Turns in one plane each, and the order they were made in; the first pair answered:
seki (before => after):
[-1.72 -1.69  2.36 -0.97  1.15  2.23 -1.85 -1.57  1.10  0.47  1.27  0.50
 -2.15 -2.04 -0.26 -1.69  2.70 -2.37  2.12 -4.15  2.08  1.95 -0.43  1.72
  2.73 -1.07 -0.31 -1.06  0.49] => [-1.25 -0.19  2.03 -1.54  0.85  1.28 -2.44 -1.26  1.18  0.69  1.51  1.09
 -3.24 -1.59 -0.87 -2.11  1.80 -2.60  2.45 -4.45  1.96  2.29  0.34  0.51
  2.29 -1.04 -0.79 -1.40  0.27]
[ 3.09 -2.99 -2.71 -0.93  1.19 -1.66  1.29  0.60 -1.12  0.00  1.20  1.99
  3.24 -1.20 -1.60  2.02  0.97 -1.96  0.48  2.51  2.31 -3.17 -1.17 -0.16
  0.33 -1.52 -0.23  0.03 -0.97] => [-1.70 -4.51  0.07 -0.51  0.19  1.84  0.56 -1.25 -1.34  1.87 -1.14 -0.32
  3.09 -1.48  0.19  0.68  1.31 -0.87 -0.89  3.92  0.84 -2.19 -1.19  2.83
  2.16 -0.39  0.02  1.60  0.12]
[ 0.04  0.39 -0.33  0.26  0.28 -0.66  0.59 -0.43  0.59 -0.86  1.10  0.43
  0.45  1.66 -0.86 -0.25 -2.06 -0.37 -0.19  0.30 -1.40 -0.18  0.56  0.02
  0.02 -1.23  0.62  0.53 -2.08] => [ 0.17 -0.54 -0.42  0.57  0.67 -0.37  1.09 -0.47  0.57 -1.18  1.20  0.26
  1.28  1.36 -0.61  0.19 -1.39 -0.35 -0.17  0.35 -1.21 -0.53 -0.02  0.70
  0.14 -1.33  0.89  0.53 -1.91]
[ 2.24 -0.91 -0.16 -1.12  1.70 -1.41  3.11 -0.26  0.14 -1.51  0.43  0.05
  0.68  0.89  0.72  2.31  2.46 -0.13  0.51 -1.88 -2.55 -0.75 -0.67  0.22
 -1.53 -0.39  0.74 -1.39  0.53] => [-0.77 -1.80  1.61 -0.95  1.01  0.72  2.55 -1.47  0.04 -0.34 -1.07 -1.44
  0.39  0.73  1.81  1.37  2.58  0.54 -0.13 -1.10 -3.55 -0.08 -0.62  2.06
 -0.36  0.33  0.89 -0.50  1.21]
nek (before => after):
[-3.11 -0.85  1.32 -2.01  0.63  2.53 -1.10 -2.39  1.16 -1.12 -2.01 -2.46
 -0.96 -1.58 -0.45 -4.38  3.60  2.02  1.09  0.91 -1.92  0.04  0.07  3.46
  0.02 -1.60  2.77 -1.76  0.06] => [-2.92 -0.43  1.10 -2.56  0.81  1.85 -1.07 -1.96  1.38 -1.39 -1.84 -2.54
 -2.01 -1.44 -0.95 -4.48  3.86  2.04  1.07  0.47 -2.19  0.34  0.54  2.32
 -0.21 -1.75  3.01 -2.37 -0.19]
[ 3.38  1.49 -2.07 -0.06  0.05 -3.45  2.46  1.15 -1.59 -2.57  2.50 -0.61
  0.72  2.05 -2.87  0.74 -2.78  0.89 -1.02  0.36 -3.26 -2.01 -0.20 -1.58
  0.15 -2.39  0.67  0.63 -1.77] => [ 2.91 -0.60 -2.46  1.71  0.47 -2.57  3.38  0.07 -2.03 -3.14  2.30 -0.21
  3.18  1.56 -1.89  1.99 -1.64 -0.15 -1.12 -0.05 -2.11 -2.18 -0.75  0.48
  0.78 -2.49  0.54  1.59 -1.92]
[ 2.40 -1.75 -2.39 -0.28  2.40 -1.15  1.11  0.58 -0.41 -3.45  0.89 -0.15
  1.66 -0.42 -0.88  2.10  2.03 -1.00  0.13 -2.25 -0.08 -1.02 -0.82 -2.40
 -1.51 -1.37  0.56 -0.97 -0.62] => [ 1.30 -2.59 -1.04  1.41  1.62  1.55  0.30 -0.47 -0.68 -1.83 -0.17 -0.07
  4.80 -0.63  0.75  1.41 -0.14 -0.09  0.11  0.42  1.16 -2.35 -2.63  1.99
 -0.79 -0.22 -0.13  1.54  0.58]
Zes (before => after):
[-3.71 -2.78  0.14 -1.80  1.48  2.46 -4.41  0.15 -0.46 -2.48  2.40  0.12
 -1.66 -0.59  0.80 -1.89 -0.10 -1.29  1.77 -0.83 -3.01 -1.16 -0.11  1.15
 -3.87 -1.57  3.17 -1.72  0.98] => [-2.77 -1.72 -0.12 -1.67  0.99  2.03 -4.74  0.33 -0.86 -2.06  3.02  0.44
 -0.87  0.28  0.22 -2.50 -2.76 -0.60  1.73  0.69 -3.39 -2.30 -0.48  1.73
 -3.96 -1.60  2.77 -0.82  0.96]
[-5.52 -0.03  2.01 -1.41 -1.22  1.55 -0.84 -1.39  0.84  0.98 -2.85 -0.53
 -3.73 -1.26  0.76  0.07  2.77 -1.10 -0.72 -2.03 -0.32  4.12  2.25 -1.29
  1.43  0.28  0.18 -0.51 -0.13] => [-1.97  0.40  3.23 -3.62  0.07  2.29 -0.70  1.36  1.69  1.81 -1.75 -3.00
 -3.79 -0.92  0.05 -1.81  1.22  3.57 -0.87  1.42 -1.63  0.78 -1.42 -1.90
  0.23  0.33  2.38 -1.80  2.01]
[ 1.16  2.32  0.68 -3.31 -0.15  0.23 -0.93  2.82  2.22  2.16 -0.25  1.10
 -1.29 -2.96 -0.46 -2.30 -2.85  1.05  0.66  0.05  2.63 -2.15 -1.08 -0.25
 -1.85  1.27  0.06 -2.59  1.23] => [-0.26  3.22 -0.31 -1.67 -1.47 -0.70 -1.45  1.08  1.13  2.05 -0.47  3.02
 -0.38 -2.18 -0.55 -1.65 -4.86 -1.43  0.70 -0.66  3.04 -1.22  1.05  0.77
 -1.19  1.13 -1.82 -0.65 -0.45]
Then:
Each pair is two turns apart.
[ 3.89 -1.25 -2.85  1.18  0.76 -1.83  2.81  0.89 -2.58 -2.28  2.29 -0.60
  4.58  1.52 -1.87  0.77 -2.20  1.85 -0.90  1.11 -2.03 -3.25 -2.50  1.85
  0.03 -2.83  1.74  1.33 -1.16] => [ 0.46 -4.23 -2.77  1.54  1.54 -1.13  3.54 -0.63 -1.92 -3.76  0.59 -0.37
  2.81 -0.84 -0.43  2.99  4.69 -1.31 -0.92 -3.53 -0.59  0.63 -0.22  0.61
  0.71 -2.80  1.91 -0.47 -1.58]  Zes, Zes
[-0.59  3.32  0.94  0.46 -2.36 -1.38 -1.23 -1.21 -1.71  1.42  0.07 -1.56
  0.29  3.13 -0.68 -1.90 -5.60  1.44 -1.72  2.77 -2.23 -1.27  0.68  1.14
  0.39  0.72 -0.68  2.23 -0.16] => [-4.69  1.40  0.83  1.66 -2.63 -0.74 -1.15 -3.66 -1.65  0.61 -1.83 -0.38
 -0.79  1.45  0.79 -0.10 -0.99 -2.37 -1.46 -1.18 -0.69  2.62  3.71  1.21
  1.35  0.93 -1.60  1.87 -1.13]  Zes, nek
[ 2.17  0.83  0.52  2.31  1.58  0.75  3.42  0.52 -0.46 -2.01  1.49  1.54
  4.78 -1.72 -0.18  2.73  0.50 -2.21  1.41 -0.85 -0.50 -2.30  0.66  2.21
  1.06 -0.84 -0.45  1.20 -0.28] => [-2.98  0.28  3.49  1.54  0.29  3.79  2.15 -0.76 -0.14  0.11 -1.17 -0.95
  2.38 -2.25  1.30  0.94  1.53 -1.17  0.36 -0.28 -2.17 -0.39  1.53  3.49
  2.25  0.46  0.04  1.65  0.83]  Zes, seki
[-1.72  1.92  1.01 -1.67  0.53 -0.16 -1.74  1.02 -0.16 -1.26 -0.99  2.01
 -4.86  0.37 -0.83 -0.07  0.88  0.11 -0.53 -2.31 -0.06  2.80  3.14 -1.71
  0.41 -0.28  1.86 -2.65 -1.73] => [ 1.28 -1.74  1.71 -1.44  2.94  2.00  0.26  2.49  0.36 -1.89 -0.18 -0.22
 -1.41 -0.58  0.03  0.46  2.84  3.27 -0.81 -0.13  0.20 -0.48 -1.60  0.32
  0.20 -0.41  4.34 -3.03  0.28]  nek, Zes
[-3.40 -1.01  1.41 -1.21  2.13 -3.18 -1.68  2.14  0.14  1.43  0.61 -0.93
 -0.48  0.13 -1.65  0.72  0.37  1.30 -2.53 -3.09 -1.72  1.01  3.16 -0.66
 -1.08  0.13 -0.83 -3.00 -1.53] => [-1.65 -3.36  1.90 -0.76  3.43 -1.67 -0.54  2.84  0.39  1.20  0.92 -2.21
  2.02 -0.48 -0.94  1.05  1.22  3.18 -2.65 -1.50 -1.41 -1.13  0.13  1.21
 -1.10  0.15  0.47 -2.78 -0.30]  nek, Zes
[-3.08  1.99  0.94 -0.37 -1.26 -0.70 -1.21  1.16 -1.09  2.13 -0.41 -2.68
  0.17  1.40  0.93 -2.41 -1.37  2.11 -1.66  2.15 -2.25  0.43 -1.03 -2.02
  0.86 -0.27 -0.99 -0.08 -0.02] => [-0.46  2.96 -1.84  0.38 -0.93 -3.92 -0.54  1.58 -1.31  0.25  1.21  0.22
  0.62  1.57 -0.16 -0.49 -1.21 -0.77 -0.52 -0.32 -0.54  0.90  0.51 -4.06
 -0.03 -1.18 -2.29 -0.68 -1.84]  Zes, seki
[-3.12  2.99  3.73 -1.86 -3.65 -0.72 -3.87 -0.05  2.66  3.11 -2.39  1.43
 -3.64  0.06  0.56 -1.80  0.17  0.84 -0.06 -1.71 -1.04  4.03  0.72 -0.84
 -1.70  1.50 -0.08 -1.53  1.15] => [ 1.65  0.97  3.11 -3.25 -0.83 -1.47 -1.28  2.78  3.22  1.07 -0.32 -0.87
 -2.81  0.01 -0.59 -1.10  2.38  3.85 -0.19 -0.91 -2.16  1.26 -2.50 -2.73
 -2.75  0.21  3.04 -3.91  2.01]  nek, Zes
[-0.06 -1.23 -3.48  1.58  0.26 -3.06 -1.67 -1.27  0.38 -0.43  0.10  3.77
  1.44 -1.21 -1.72  2.27 -0.75 -1.77 -1.77 -3.17  4.63  1.17 -0.18 -2.91
 -0.34 -0.89 -3.24  2.96 -2.22] => [-0.41  1.84 -1.45  0.18 -1.20 -1.83 -4.07 -0.50  0.88  2.44 -0.58  3.16
  0.03 -0.55 -1.60 -0.93 -5.20  0.95 -1.72  0.07  3.87 -0.01 -1.09 -2.09
 -0.67  0.48 -3.66  3.63 -0.64]  nek, nek
[ 1.99  1.34 -1.14  3.49  2.37  0.86 -0.72  2.92 -1.08 -0.85 -0.10  0.72
  3.85  1.15 -0.83  0.09 -0.74  0.72  1.40 -0.05 -0.76 -0.65  0.73  0.06
  0.31 -2.94  4.01 -2.88  1.42] => [ 1.86  2.18 -0.75  3.18  2.01  1.06 -1.31  3.16 -0.82 -0.25 -0.23  0.54
  3.41  1.33 -0.84 -0.68 -1.67  1.39  1.39  0.62 -1.06 -0.89  0.61  0.06
  0.07 -2.72  3.93 -2.84  1.79]  nek, nek
[ 2.76 -1.54 -1.62  0.36  1.15 -0.13  0.47  1.81  0.66 -0.36  0.62 -0.59
  1.47  0.19  0.27  1.18 -0.25  1.35  0.93  0.99 -0.82 -0.72 -2.46 -1.82
 -0.31 -0.57  0.93 -0.28  0.51] => [-1.29  0.00  0.48 -0.49 -0.71  1.30 -1.33  0.61  0.60  1.79 -1.23 -1.70
 -1.03  0.56  0.75 -0.86 -1.76  1.87  0.16  1.85 -2.40  0.86 -0.86 -1.20
  0.43  0.49  0.38  0.50  0.98]  seki, seki
[ 0.61  1.96 -2.26  1.83 -0.96  0.17 -3.52 -2.57 -0.48  1.21  0.43  2.65
  0.98 -2.81  1.45  0.33 -1.40 -1.89  3.12  0.18  3.06  0.97  0.59  1.18
 -0.10 -0.88 -4.66  3.37 -0.90] => [-0.50  1.54 -1.29 -0.40 -0.10  0.48 -3.59 -1.69  0.90  0.78 -0.51  1.40
 -2.98 -4.30  1.70  0.24  3.21 -1.61  3.13 -2.10  2.74  2.93  1.36 -1.91
 -0.70 -0.61 -3.17  0.21 -0.20]  nek, Zes
[ 3.63 -1.22  0.76  1.47 -1.69 -2.76 -0.78 -0.86  0.29 -0.02 -1.40  5.44
  0.58  1.47  2.70 -0.16  0.30  0.43  0.69  2.14  2.17 -1.36 -1.03  2.26
 -1.50 -1.45 -3.26  3.57 -0.18] => [ 0.03 -2.81  2.09  1.26 -1.74 -1.15 -0.94 -2.01  0.77  0.21 -3.32  4.38
 -1.15  0.23  4.01  0.03  3.83 -0.43  0.29  0.44  2.08  1.20  0.28  2.31
 -0.67 -0.80 -2.93  2.88  0.08]  Zes, seki
[-4.37 -0.46 -1.06  0.97  0.41  0.53  2.64 -1.59 -2.31  0.49 -0.63 -2.86
  1.44  0.46 -1.29  0.43  1.70 -2.05 -2.76 -1.16 -3.68  1.17  2.59  0.78
  2.02 -2.25  0.08  1.69 -1.23] => [-2.88  0.54 -0.68 -1.44  1.42 -0.01  2.42  0.48 -0.76  0.46 -0.33 -3.84
 -1.71 -0.21 -1.98 -0.24  3.62 -0.49 -2.44 -1.76 -3.98  1.30  2.11 -2.56
  0.62 -2.10  1.50 -1.23 -0.25]  seki, Zes
[ 2.87 -0.45 -5.23 -0.25 -0.29 -1.60 -0.16  1.60 -1.04 -1.50  0.03  3.17
  1.31 -3.65 -1.48  2.87  2.01 -1.79  1.34 -3.28  0.96  0.12  0.20  0.15
 -0.74 -1.80  0.99 -0.92  1.43] => [ 1.99  2.72 -2.55 -1.15 -2.29  0.83 -3.11  2.04 -0.45  2.40 -1.10  2.66
  0.98 -3.05 -0.89 -0.78 -3.61  1.58  1.34  1.22  0.56 -1.49 -1.48  2.64
 -1.04  0.18  0.12  0.83  3.52]  nek, nek
[ 1.62  1.70  1.92 -0.67 -1.58 -0.69 -0.68  1.30  1.15  1.50  0.63  0.12
 -1.70 -0.39 -1.13 -1.56 -1.06  2.65  1.36  1.51  0.29  0.25 -1.33 -2.00
 -0.47  1.26  1.16 -1.33  1.19] => [ 3.37  0.81 -0.54  1.64 -1.30 -2.30  0.52  0.36  0.13 -0.31  1.78  2.62
  1.59 -0.03 -1.39  0.67 -1.51 -0.05  2.05  0.34  2.07 -0.16 -1.00 -0.93
 -0.24  0.40 -0.04  0.04 -0.50]  Zes, seki
[-1.63 -1.07 -0.86  4.06 -1.73  1.28 -1.39 -0.55  0.16  0.18  1.19  3.70
  2.95 -3.03 -0.67  2.63 -0.83 -5.20  0.53 -2.47  5.57  2.57 -0.83  0.30
  0.36  0.67 -2.85  1.64 -1.99] => [-3.76 -0.87  1.70  1.80 -1.75  3.57 -2.84  0.10  1.93  1.82 -0.72  2.10
 -0.53 -4.79  0.63  0.88  1.62 -3.26  0.70 -2.55  5.55  3.91 -1.11 -0.63
 -0.07  2.13 -1.78 -0.32  0.03]  nek, Zes
[ 0.61 -0.78 -0.06 -1.60  0.40 -0.41  1.66  2.16  0.00  0.09  0.27 -0.08
 -1.01 -0.30  0.09  0.78  4.31  0.03  0.58 -0.50 -0.06 -0.37  0.50 -0.92
 -1.68 -0.60  0.89 -2.48 -0.06] => [ 0.68  1.67 -1.27  0.19 -1.53 -1.73  0.67  0.94 -1.58  0.79  0.99  2.15
  0.98  1.64 -0.74  0.34 -1.34 -1.41  0.68  0.81 -0.03 -1.17  1.83  0.83
 -1.16 -0.87 -1.58  0.65 -1.61]  Zes, Zes
[ 1.71  0.66  0.04 -3.46  0.61 -0.47  0.25 -0.05 -0.54  0.99  2.74 -3.18
  0.44  4.56 -2.22 -0.08 -2.37  3.62 -0.86 -0.57 -4.81 -0.40 -0.75 -2.41
  1.38 -2.22  1.80  1.02 -0.79] => [ 1.42 -1.45  0.30 -2.62  1.18  0.71  1.13 -0.42 -0.74  0.65  2.49 -3.91
  2.12  4.07 -1.41  0.55 -1.13  3.91 -1.13 -0.28 -4.60 -0.88 -1.93 -0.90
  1.87 -2.23  2.40  1.40 -0.28]  seki, seki
[-1.86  4.38 -0.70 -0.91 -0.86  2.18 -3.48 -1.37  2.00 -2.64  1.37  0.23
 -3.33 -1.17  1.01 -0.51  1.82  1.57  0.84 -0.12 -1.64  2.85  2.75 -2.67
 -1.70 -0.86 -1.17 -3.33  1.16] => [ 0.84  0.09 -2.33  2.41  1.10  3.07 -1.04 -1.90  1.47 -4.61  2.38  1.46
  3.17 -2.37  2.34  2.64  3.87  0.42  1.59 -0.28  1.67  0.63 -0.19  0.98
 -1.36 -1.48 -1.18 -1.83  1.23]  seki, nek
[-2.18  1.94  2.30 -0.21 -1.85 -0.45 -1.58  3.37 -1.26  0.11 -1.24  2.56
 -1.51  0.96  2.20 -3.24 -2.03  2.48  0.37  1.57 -1.29 -1.52 -1.59  0.92
  1.34 -1.31 -2.05 -1.50 -3.01] => [ 1.19 -0.59  0.64  0.96  0.24 -0.92  0.49  4.05 -1.29 -2.01  0.25  3.07
  1.67  0.29  2.28 -1.01  0.00  2.34  0.83  1.10  0.32 -3.30 -3.68  1.36
  0.92 -2.19 -1.24 -2.00 -3.09]  seki, seki
[ 0.47  1.28 -1.55 -0.84 -0.46  1.76 -1.01  1.19  1.89  2.12  0.78  2.62
 -0.53 -1.88  0.52  1.39 -2.39 -3.87  2.18 -1.19  6.49  1.29  1.98  0.73
 -0.18  1.32  0.29 -1.18 -2.90] => [-1.32 -1.48 -0.25  0.17 -0.05  4.19 -0.36  0.11  1.71  2.34 -0.24  1.05
  1.27 -2.56  1.82  1.66 -0.92 -3.17  1.39 -0.43  6.31  1.16  0.63  3.41
  0.92  1.63  1.00 -0.21 -2.15]  seki, seki
[ 3.17  1.49  0.53 -0.81  0.49  0.10 -0.12  1.71 -0.61  1.15  1.98 -2.11
  1.37  2.78 -1.33 -1.99 -4.34  3.69 -1.08  3.95 -2.92 -2.81 -1.98  0.63
  0.01 -0.95  0.46  0.83  0.40] => [ 0.82  1.14 -2.38  2.73 -0.71 -2.10  0.27 -1.54 -2.14 -0.90  1.79  2.30
  2.94  2.59 -1.06  1.33 -3.31 -3.16 -0.37 -0.61 -0.34  0.56  2.64  1.24
  1.08 -1.71 -2.76  2.77 -2.87]  Zes, seki
[-2.50  0.18  0.59  0.79 -0.78  0.65 -0.22 -1.54 -1.77  0.29 -0.05 -3.05
 -0.20  1.39 -1.86 -0.09 -2.57  1.40 -2.41  1.29 -3.16  0.62  1.00  0.64
  1.41 -0.07 -0.41  1.46 -1.25] => [-2.36 -0.09  0.12  0.03 -0.16 -0.22  0.45 -1.08 -1.47 -0.83  0.13 -3.28
 -1.72  0.99 -2.36  0.62 -0.07  0.78 -2.48 -0.57 -3.54  1.80  1.96 -1.37
  1.08 -0.64  0.22 -0.15 -1.63]  nek, Zes
[-1.46 -2.34  2.43  0.59  0.54  1.89 -2.42  2.16  0.53 -0.54 -1.78  0.62
  1.61  0.77  2.16 -0.01 -0.10 -0.01 -2.82 -1.05  1.98 -1.04 -1.68  3.10
  0.78 -0.33 -0.75  2.16 -1.84] => [ 0.81  1.54  0.83 -0.81  0.01 -1.37 -3.50  3.50  0.89 -0.76 -0.55  2.72
 -1.02  1.83  0.27 -0.40 -2.26 -0.94 -1.87 -1.97  2.11 -0.63  0.27 -0.45
 -0.78 -0.78 -1.76  0.82 -2.95]  seki, seki
[ 0.91 -1.41 -1.44 -0.67  1.87 -3.07  2.38  0.97 -0.80 -2.83  0.61 -0.20
 -1.02  0.97 -1.39  1.20  2.03 -1.44 -0.48 -2.20 -2.53  1.26  1.76 -2.86
  0.55 -1.51  1.25 -1.36 -1.72] => [-3.47 -2.86  1.16 -0.39  0.91  0.16  1.62 -0.74 -1.02 -1.10 -1.66 -2.36
 -1.17  0.72  0.22 -0.12  2.38 -0.37 -1.74 -1.02 -3.82  2.15  1.71  0.00
  2.10 -0.42  1.45  0.07 -0.82]  seki, seki
[-1.18  3.30  0.67 -2.69 -1.89 -1.13 -1.52  1.09 -1.52  1.03 -1.14 -2.24
 -4.81  2.32 -2.08 -1.85 -2.93  2.15 -0.18  2.25 -2.84  0.02  0.35 -3.10
 -0.36  0.03 -0.24 -1.56 -0.31] => [-3.97  1.70  0.31 -1.96 -1.80 -0.95 -1.17 -0.44 -1.37  0.09 -2.38 -1.51
 -5.79  0.97 -1.10 -0.14  1.02 -0.80 -0.05 -0.89 -1.79  2.89  2.58 -3.49
  0.26  0.04 -0.76 -2.19 -1.08]  Zes, Zes
